In the data rows, the value 128 means zero.
Here are some points, one per row:
(159 150 134 130 71 78 138 135 147 150 129 146 117 182 184 237 113 126 146 126 169 137 95 109
 128 148 187 184 144 116 107 72 163 158 144 159 81 104 147 143 84 192 78 101 206 174 153 73)
(171 220 93 236 96 71 69 47 69 82 165 77 125 110 110 77 130 130 130 123 118 140 130 119
 131 124 102 114 118 124 124 102 115 122 135 136 166 108 111 115 113 71 183 140 90 78 126 120)
(237 189 150 128 71 61 173 172 193 194 115 171 100 156 157 191 108 130 136 111 144 136 101 119
 123 146 178 182 143 105 105 75 160 143 147 144 143 89 127 114 99 69 141 130 119 76 113 95)
(44 51 155 62 111 163 163 157 131 120 104 124 141 108 97 71 135 129 133 138 117 111 157 140
 115 107 80 85 117 165 161 255 98 108 106 108 150 125 139 134 131 66 145 112 82 76 128 143)
(54 61 106 116 149 152 83 71 64 68 154 93 107 183 174 216 108 129 131 111 164 138 95 106
 142 132 152 139 131 116 109 79 149 136 130 148 91 92 183 179 86 185 89 100 173 178 186 73)
(39 53 156 77 87 147 188 186 144 141 111 151 110 136 118 108 122 128 131 126 125 129 104 113
 126 124 87 89 132 122 126 125 103 122 114 115 91 104 185 197 84 153 89 100 255 146 197 71)
(42 46 123 62 201 216 95 127 61 67 110 78 159 97 93 75 139 127 118 138 105 106 149 140
 137 107 85 98 105 162 145 193 98 106 117 100 91 105 124 119 104 115 110 138 119 120 119 99)
(44 150 72 255 255 206 69 47 74 65 174 70 177 95 108 73 150 115 116 162 107 111 199 177
 127 138 148 142 148 98 108 90 142 130 150 139 198 255 91 95 255 69 194 136 71 78 87 255)
(126 104 126 111 80 96 130 133 122 123 131 143 142 93 108 75 150 122 115 136 100 113 147 141
 131 120 94 101 120 123 125 98 126 122 124 135 160 146 103 110 148 66 146 164 76 88 90 169)
(247 207 163 151 63 61 172 174 202 216 125 179 100 153 172 188 111 128 136 111 144 133 103 101
 141 154 156 151 138 105 100 72 148 136 136 152 161 132 93 92 134 71 179 144 88 74 90 145)
(120 104 124 117 82 115 117 109 110 117 135 121 160 93 95 75 135 127 128 136 103 106 155 141
 130 114 83 85 128 134 137 135 111 117 112 127 120 169 91 100 167 76 111 147 74 74 87 170)
(77 178 79 245 180 137 71 50 62 65 165 75 151 108 95 75 141 124 128 142 100 111 155 144
 127 136 146 143 135 116 108 72 138 130 137 135 123 175 93 95 174 77 117 180 78 76 92 192)
(39 51 135 62 134 154 131 133 98 90 132 112 116 116 121 108 121 128 131 123 124 130 103 131
 130 115 98 81 131 130 126 118 117 115 120 121 81 87 141 125 84 189 76 120 143 203 126 74)
(170 183 117 170 65 66 94 84 114 128 155 134 142 97 108 86 151 128 118 137 100 125 163 155
 119 121 80 83 107 149 159 181 98 101 102 118 171 175 91 97 176 66 168 190 74 78 90 202)
(222 201 146 146 71 68 155 156 185 184 118 160 105 175 159 211 108 140 129 113 148 134 103 104
 127 128 123 127 127 112 127 77 141 128 126 129 114 92 114 110 88 108 123 138 167 94 117 73)
(130 185 109 197 122 92 69 52 65 75 161 75 141 93 95 68 141 124 119 133 100 124 155 147
 124 107 98 98 107 153 148 183 98 108 99 108 176 156 91 97 157 69 157 148 74 88 87 170)
(255 255 125 200 71 64 109 95 162 158 152 147 111 145 145 130 112 130 146 119 127 131 103 116
 127 176 245 234 158 116 105 72 187 161 170 155 146 134 89 97 138 74 150 156 88 78 90 157)
(103 187 94 205 151 112 66 50 62 65 156 75 135 108 95 68 137 140 134 133 103 119 145 151
 142 134 132 136 135 116 110 77 130 133 132 133 162 187 103 95 186 71 141 151 76 88 104 199)
(154 133 146 110 63 66 158 157 157 156 119 157 118 131 130 98 119 125 127 123 137 127 108 115
 127 140 153 164 135 106 103 79 156 150 134 141 113 90 132 116 104 109 101 129 133 110 133 94)
(83 232 79 255 207 140 71 52 60 69 176 87 156 90 97 86 141 122 118 137 117 106 164 150
 129 152 208 203 165 116 117 77 172 146 169 152 195 222 103 96 219 84 194 129 71 76 105 247)
(203 64 213 59 71 64 255 255 255 255 82 255 100 162 163 164 125 131 134 127 144 149 113 119
 124 109 98 80 107 142 153 151 93 113 120 110 152 104 192 193 86 74 164 93 201 71 215 84)
(175 194 121 167 60 64 105 88 122 131 143 124 105 174 169 221 125 122 136 126 151 143 113 101
 126 152 191 186 160 101 107 90 165 144 153 160 73 90 141 137 88 191 78 118 176 201 153 71)
(216 208 131 165 63 68 123 134 152 156 131 139 107 163 154 172 125 141 129 109 142 149 98 106
 123 147 176 177 157 103 107 79 159 144 149 147 155 99 117 125 105 69 169 122 101 76 119 104)
(169 166 136 134 63 66 138 129 147 157 126 142 139 97 108 86 132 127 124 130 103 129 143 136
 117 121 85 88 107 169 159 252 96 118 99 103 189 151 86 92 143 66 191 157 74 78 87 160)
(57 64 72 132 251 217 73 47 74 62 145 70 138 108 95 71 130 128 125 136 102 132 150 147
 134 104 85 98 117 158 154 205 98 104 117 100 79 140 104 96 132 245 74 131 90 229 108 116)
(255 255 151 192 71 68 147 146 191 188 124 173 127 124 136 125 116 130 133 122 123 133 100 113
 132 140 140 146 137 106 101 90 142 148 132 139 241 152 91 97 169 66 231 140 71 71 87 194)
(49 90 95 146 172 173 71 54 57 79 151 70 161 97 93 86 158 132 111 144 107 114 178 157
 127 113 85 98 111 132 139 153 96 127 124 115 129 182 91 92 192 66 125 139 74 78 87 196)
(81 73 119 104 123 137 99 87 83 100 134 111 110 117 120 121 124 130 131 119 140 143 107 113
 118 111 98 85 100 152 144 188 93 108 102 100 123 87 173 180 81 102 123 100 138 91 178 71)
(229 128 202 62 64 64 255 255 255 255 90 230 117 223 223 255 125 124 128 115 177 147 98 119
 122 157 207 207 155 103 100 77 171 151 157 164 76 90 139 135 88 178 89 117 208 160 122 73)
(57 53 75 72 255 255 66 65 62 67 131 70 138 97 93 73 131 126 125 135 105 130 153 137
 139 114 80 85 110 150 132 138 111 114 124 112 73 113 148 147 112 194 71 101 107 191 141 99)
(57 53 95 98 196 189 71 47 62 67 153 73 145 90 90 71 143 122 111 139 105 111 160 161
 141 135 93 93 118 138 140 105 109 124 120 121 77 124 91 92 132 146 75 153 103 128 87 112)
(184 149 148 118 62 61 174 176 185 179 110 168 123 109 108 91 126 125 127 127 135 123 109 122
 120 109 80 85 107 167 151 192 101 101 104 108 162 114 108 125 136 71 178 126 87 71 109 122)
(153 154 125 146 63 70 122 100 110 125 138 124 115 132 122 98 123 125 128 127 126 125 122 120
 126 152 217 209 150 98 117 72 176 156 162 152 165 179 103 100 177 84 160 128 88 78 105 211)
(130 85 150 65 64 68 182 186 189 168 106 174 149 97 90 71 133 130 127 136 107 119 140 135
 114 109 85 98 105 182 171 255 101 106 104 100 155 146 111 119 151 71 171 133 74 88 109 157)
(42 49 116 62 247 255 110 154 62 65 91 70 145 93 95 71 134 121 117 137 107 107 164 142
 129 105 83 83 113 141 133 142 111 111 110 109 81 90 238 235 81 154 78 111 170 157 241 73)
(57 53 77 114 255 255 71 52 64 69 134 73 165 90 108 75 143 112 118 145 117 106 189 169
 121 111 80 80 119 139 155 159 111 121 105 106 73 96 206 193 93 255 78 93 83 255 197 95)
(39 63 80 59 255 255 73 50 64 67 119 77 126 126 126 111 133 142 131 136 131 126 104 119
 124 137 134 126 129 104 114 72 133 132 135 136 81 87 156 152 88 230 74 93 247 227 153 71)
(198 190 135 144 71 68 138 134 157 164 124 153 117 184 187 241 115 126 136 111 156 137 103 106
 126 152 222 214 153 98 103 72 191 166 158 149 76 90 107 98 86 219 89 140 175 200 101 66)
(226 190 141 157 64 64 149 148 173 188 117 160 106 131 131 132 115 130 136 116 135 128 103 111
 128 171 229 216 170 98 107 79 181 158 162 168 171 101 104 103 110 84 163 140 119 71 118 120)
(95 93 139 106 100 106 112 104 122 111 134 131 137 97 90 75 138 139 132 149 107 116 145 143
 129 111 98 98 105 174 163 255 98 106 99 100 168 141 86 100 148 71 164 141 74 74 90 155)
(141 88 169 81 60 61 198 202 182 178 102 177 118 148 151 165 125 127 136 113 138 149 103 109
 141 118 86 99 131 142 131 131 100 133 116 119 114 128 115 109 129 109 110 153 101 109 104 109)
(180 214 124 191 66 64 83 62 104 112 148 123 139 97 90 68 136 140 118 147 117 119 144 138
 133 104 80 88 107 156 169 217 96 118 104 118 201 177 103 110 179 69 203 128 78 78 92 205)
(42 63 98 62 218 232 66 92 60 67 134 77 155 95 90 73 136 129 121 137 107 114 150 144
 142 133 156 144 132 101 120 77 141 135 139 131 76 100 121 138 106 161 71 134 144 159 125 86)
(61 51 144 62 92 131 153 163 126 114 127 147 100 143 161 160 111 131 136 110 153 138 103 119
 130 113 80 80 114 128 133 123 96 118 110 118 91 104 143 142 84 151 78 105 146 169 145 66)
(194 156 163 103 62 66 174 188 188 182 114 171 105 226 233 255 113 119 135 111 192 148 95 101
 130 147 199 186 149 98 107 72 157 146 148 142 81 92 138 132 86 196 76 106 205 191 139 66)
(248 255 134 198 71 61 99 106 144 148 136 127 131 99 111 73 145 142 128 126 127 137 130 127
 118 104 83 83 107 149 145 193 96 104 102 100 205 192 86 95 214 84 206 148 71 74 104 230)
(47 49 102 66 255 255 72 152 74 69 85 70 103 158 177 198 111 125 132 126 150 139 95 104
 127 133 138 137 132 106 107 75 136 130 149 131 79 94 255 238 84 255 89 100 255 255 255 69)
(44 49 189 77 74 156 244 255 183 154 82 194 118 153 139 149 111 124 136 113 149 133 103 111
 124 126 103 110 127 117 122 90 121 138 137 138 76 104 196 190 81 202 76 93 235 182 198 69)
(155 154 132 139 60 79 120 117 135 151 127 132 144 108 90 75 129 129 123 134 110 135 129 134
 122 104 85 98 100 153 146 212 111 118 106 103 177 156 105 103 176 84 184 130 76 88 105 190)
(50 49 131 77 107 141 139 137 115 109 119 120 129 93 93 68 134 129 125 133 122 134 136 133
 138 107 98 98 108 138 142 160 93 112 119 107 113 131 122 135 143 88 121 106 83 89 124 129)
(162 64 188 59 60 64 255 255 255 233 85 228 100 228 233 255 108 120 131 113 196 146 113 109
 121 156 214 209 167 103 105 77 190 151 157 166 81 94 198 195 88 235 76 96 250 232 205 69)
There is one direction along which these points spread out most. Take the direction at right angles to it along which they spread out most. Then take the direction at right angles to both along which they spread out most. Go by this last direction. For each point below, how far along it does it lie, from 0 to 99? 50 is the average, and the first point above lies past it. One standard deviation of the points above along it is 16.
(180 214 124 191 66 64 83 62 104 112 148 123 139 97 90 68 136 140 118 147 117 119 144 138
 133 104 80 88 107 156 169 217 96 118 104 118 201 177 103 110 179 69 203 128 78 78 92 205) 42
(184 149 148 118 62 61 174 176 185 179 110 168 123 109 108 91 126 125 127 127 135 123 109 122
 120 109 80 85 107 167 151 192 101 101 104 108 162 114 108 125 136 71 178 126 87 71 109 122) 26
(130 185 109 197 122 92 69 52 65 75 161 75 141 93 95 68 141 124 119 133 100 124 155 147
 124 107 98 98 107 153 148 183 98 108 99 108 176 156 91 97 157 69 157 148 74 88 87 170) 50
(175 194 121 167 60 64 105 88 122 131 143 124 105 174 169 221 125 122 136 126 151 143 113 101
 126 152 191 186 160 101 107 90 165 144 153 160 73 90 141 137 88 191 78 118 176 201 153 71) 73
(50 49 131 77 107 141 139 137 115 109 119 120 129 93 93 68 134 129 125 133 122 134 136 133
 138 107 98 98 108 138 142 160 93 112 119 107 113 131 122 135 143 88 121 106 83 89 124 129) 33
(44 49 189 77 74 156 244 255 183 154 82 194 118 153 139 149 111 124 136 113 149 133 103 111
 124 126 103 110 127 117 122 90 121 138 137 138 76 104 196 190 81 202 76 93 235 182 198 69) 34
(42 63 98 62 218 232 66 92 60 67 134 77 155 95 90 73 136 129 121 137 107 114 150 144
 142 133 156 144 132 101 120 77 141 135 139 131 76 100 121 138 106 161 71 134 144 159 125 86) 62
(154 133 146 110 63 66 158 157 157 156 119 157 118 131 130 98 119 125 127 123 137 127 108 115
 127 140 153 164 135 106 103 79 156 150 134 141 113 90 132 116 104 109 101 129 133 110 133 94) 51
(39 63 80 59 255 255 73 50 64 67 119 77 126 126 126 111 133 142 131 136 131 126 104 119
 124 137 134 126 129 104 114 72 133 132 135 136 81 87 156 152 88 230 74 93 247 227 153 71) 67
(247 207 163 151 63 61 172 174 202 216 125 179 100 153 172 188 111 128 136 111 144 133 103 101
 141 154 156 151 138 105 100 72 148 136 136 152 161 132 93 92 134 71 179 144 88 74 90 145) 54
(162 64 188 59 60 64 255 255 255 233 85 228 100 228 233 255 108 120 131 113 196 146 113 109
 121 156 214 209 167 103 105 77 190 151 157 166 81 94 198 195 88 235 76 96 250 232 205 69) 51
(222 201 146 146 71 68 155 156 185 184 118 160 105 175 159 211 108 140 129 113 148 134 103 104
 127 128 123 127 127 112 127 77 141 128 126 129 114 92 114 110 88 108 123 138 167 94 117 73) 53
(54 61 106 116 149 152 83 71 64 68 154 93 107 183 174 216 108 129 131 111 164 138 95 106
 142 132 152 139 131 116 109 79 149 136 130 148 91 92 183 179 86 185 89 100 173 178 186 73) 66
(194 156 163 103 62 66 174 188 188 182 114 171 105 226 233 255 113 119 135 111 192 148 95 101
 130 147 199 186 149 98 107 72 157 146 148 142 81 92 138 132 86 196 76 106 205 191 139 66) 62
